In the data rows, the value 128 means zero.
Some points, each followed by its number:
213 156 134 135 186 83 147 125 84 139 132 138 137 145 99 51 175 132 118 138 93 129 164 172 95 40 121 154 116 147 109 199 104 92 127 159 118 103 155 123 155 70 114 127 89 182 133 166 143 119 132 122 120 179 159 129 167 106 97 0
246 159 108 113 188 107 173 164 110 123 137 149 131 142 105 82 111 123 134 171 138 103 137 171 190 0 112 209 62 243 136 186 96 110 161 150 128 111 140 122 171 90 141 136 123 79 137 106 120 137 102 141 154 124 158 90 206 84 100 1
90 74 152 47 148 111 131 109 86 99 126 98 137 131 145 122 149 79 138 255 44 144 129 157 27 137 77 156 135 139 191 143 32 174 183 146 124 104 141 166 102 175 133 109 56 209 110 126 106 143 100 133 42 95 134 116 160 121 174 2
92 113 87 160 151 167 103 114 120 99 137 127 120 122 206 173 107 133 137 48 200 73 145 137 235 211 167 25 140 46 64 89 148 216 105 106 128 113 130 70 57 164 133 154 185 125 141 161 77 100 108 128 194 79 110 142 120 146 176 3
83 110 125 137 41 164 52 146 188 92 131 113 137 64 79 200 123 158 113 7 255 110 91 154 248 190 159 63 190 11 107 32 255 156 107 173 129 117 134 65 95 165 57 136 255 126 128 161 146 105 121 145 255 79 142 171 95 131 131 4
255 210 116 152 140 115 164 124 105 150 83 186 122 155 115 110 150 125 139 182 91 157 149 176 218 48 63 213 73 231 130 211 133 132 99 99 149 123 137 136 118 179 159 143 69 181 123 92 118 79 119 158 184 145 133 85 141 81 54 5
181 144 144 154 105 91 154 142 149 85 169 127 126 130 65 111 109 131 114 216 94 198 96 133 64 107 105 193 71 167 192 158 89 97 153 97 168 154 104 168 226 127 102 125 85 118 179 123 143 140 128 77 89 148 127 131 121 153 102 6
133 139 138 156 109 115 125 102 107 118 108 63 177 171 204 192 95 125 94 90 162 157 175 129 212 197 150 100 123 49 118 79 196 141 127 177 139 152 117 114 34 160 128 161 147 164 85 121 131 130 136 128 186 154 128 124 70 134 184 7
152 91 148 70 120 134 136 143 94 202 83 102 123 186 133 171 115 177 154 124 150 99 104 146 93 72 152 154 149 106 114 155 174 107 127 120 150 112 144 80 81 162 139 85 181 133 148 121 126 125 163 176 148 146 65 111 118 164 132 8
98 74 123 115 59 130 181 125 90 151 147 98 154 111 156 134 126 116 111 171 45 135 126 117 70 83 108 87 110 163 172 132 26 110 149 106 111 119 169 155 134 191 172 187 61 195 102 86 100 190 80 83 56 92 155 124 127 101 147 9
59 161 119 128 86 148 111 78 142 222 144 110 161 109 208 155 93 132 102 161 84 177 140 166 72 111 80 147 129 170 164 146 43 90 110 132 134 114 105 173 72 182 134 152 48 176 103 69 143 89 153 128 23 87 116 104 152 162 154 10
159 174 83 160 136 120 167 130 138 113 152 124 114 123 173 137 151 114 77 156 156 121 106 140 148 108 167 121 136 140 147 167 123 126 94 97 182 108 112 165 114 142 129 161 104 176 163 94 126 130 127 132 165 106 141 128 123 167 201 11
New points follow, each followed by the numbers of its two nearest points above by angle, seen from the average point of the numbered points, nearest first.
141 142 119 118 134 103 103 121 104 77 131 146 83 139 191 112 129 160 110 196 109 154 114 140 59 118 101 182 103 104 161 123 69 141 101 108 110 67 90 138 56 172 155 160 86 151 125 83 110 173 113 134 93 117 132 127 120 171 156 2 10
93 115 142 112 129 168 208 118 160 150 124 88 101 123 155 177 135 134 128 207 105 152 144 42 37 149 27 155 72 150 136 139 51 101 160 93 135 102 143 132 75 148 195 147 88 173 86 169 98 118 110 145 62 115 114 105 139 148 154 2 9
140 183 171 125 108 119 170 195 174 126 110 160 151 128 0 94 151 124 74 198 66 147 133 131 34 135 81 141 105 184 155 163 133 109 150 135 123 56 146 163 239 121 81 151 58 154 144 145 79 134 117 88 13 146 72 128 126 135 131 6 0
83 128 104 166 87 208 111 92 121 153 111 129 142 100 141 156 150 157 169 26 216 110 124 138 183 173 120 103 163 22 185 92 214 89 93 160 145 158 122 82 1 186 127 126 202 113 133 99 112 167 141 161 199 160 174 124 134 116 143 4 7
219 134 100 148 160 134 203 192 145 122 83 103 129 146 82 40 109 131 107 191 89 151 102 138 170 36 110 236 125 185 147 250 119 122 175 130 138 133 155 119 195 91 116 122 51 45 165 187 110 116 106 109 117 139 146 135 126 32 12 1 0
255 158 150 123 176 104 145 184 182 166 97 154 108 121 108 37 135 109 173 143 97 105 94 106 150 80 127 197 76 140 102 189 125 92 157 158 130 100 105 115 136 120 152 126 70 109 120 94 144 187 166 145 137 164 146 107 139 110 48 1 0
116 149 125 74 140 91 122 186 155 130 65 174 120 157 2 74 112 110 92 199 86 182 169 105 32 126 100 154 67 177 189 216 131 142 139 143 134 130 123 183 253 22 140 67 100 126 80 135 66 109 132 110 28 139 71 170 116 115 93 6 0
175 106 103 117 199 129 222 191 127 167 127 111 175 130 8 73 130 158 110 196 73 144 113 110 25 85 90 211 66 145 189 159 115 121 149 123 134 90 130 142 255 69 133 107 129 148 139 146 184 141 164 63 14 144 130 137 107 100 74 6 0
139 117 187 182 128 92 183 178 110 100 135 170 94 156 0 40 152 133 105 184 73 129 123 76 51 110 88 184 77 201 146 205 136 105 137 131 118 116 185 164 228 32 75 87 104 78 95 92 132 106 121 68 85 124 174 126 131 115 90 6 0
122 150 49 119 120 138 77 116 87 79 144 94 135 116 115 165 135 179 120 65 141 86 134 104 174 86 117 131 144 96 187 120 144 149 116 109 136 132 151 98 115 128 91 129 147 111 156 84 182 111 120 115 185 135 129 154 120 130 130 4 3
183 142 127 185 116 165 166 132 141 157 148 104 113 169 136 120 146 134 134 159 141 131 139 100 141 94 134 183 112 157 85 193 125 152 160 103 136 160 135 105 98 182 121 118 110 158 135 102 157 179 161 167 109 108 100 124 164 137 122 5 8
151 156 83 133 106 158 126 97 144 107 109 102 160 134 220 148 127 86 117 201 72 106 145 115 137 57 106 154 127 150 141 185 91 158 113 107 115 116 156 82 83 53 128 147 92 120 95 86 98 109 129 187 157 143 146 123 112 108 61 5 1
148 99 96 92 155 132 131 160 119 136 173 153 119 107 197 135 160 101 159 154 157 128 102 134 106 96 135 153 116 133 117 140 122 109 151 123 83 154 171 92 28 178 135 122 119 154 128 102 121 178 134 144 139 108 152 159 136 119 118 8 2
94 145 146 101 122 96 189 134 162 137 130 134 135 81 74 42 164 105 126 237 109 144 144 111 34 144 69 187 85 162 111 151 37 132 161 125 165 95 98 146 219 49 141 113 99 140 92 101 80 93 114 86 67 122 125 134 117 124 74 6 2
193 184 124 126 126 148 140 151 139 180 121 121 154 128 208 126 133 57 128 101 139 128 83 116 116 116 134 75 75 147 113 160 109 63 122 127 98 120 139 137 93 147 168 144 87 125 128 169 120 116 117 166 74 133 118 130 134 102 113 10 0
212 172 133 113 162 86 150 110 175 133 110 107 154 119 162 172 144 161 101 172 136 120 145 126 156 82 184 138 100 176 127 183 124 135 144 166 82 136 141 107 59 161 125 152 118 188 101 103 99 152 141 176 110 157 148 114 138 71 69 5 1
73 86 199 90 76 145 91 94 137 152 133 108 161 113 141 185 160 116 156 0 230 101 105 131 198 255 191 17 193 4 60 58 255 168 121 104 75 163 157 90 50 157 41 130 255 72 119 143 106 169 130 103 233 100 152 177 122 173 193 4 3
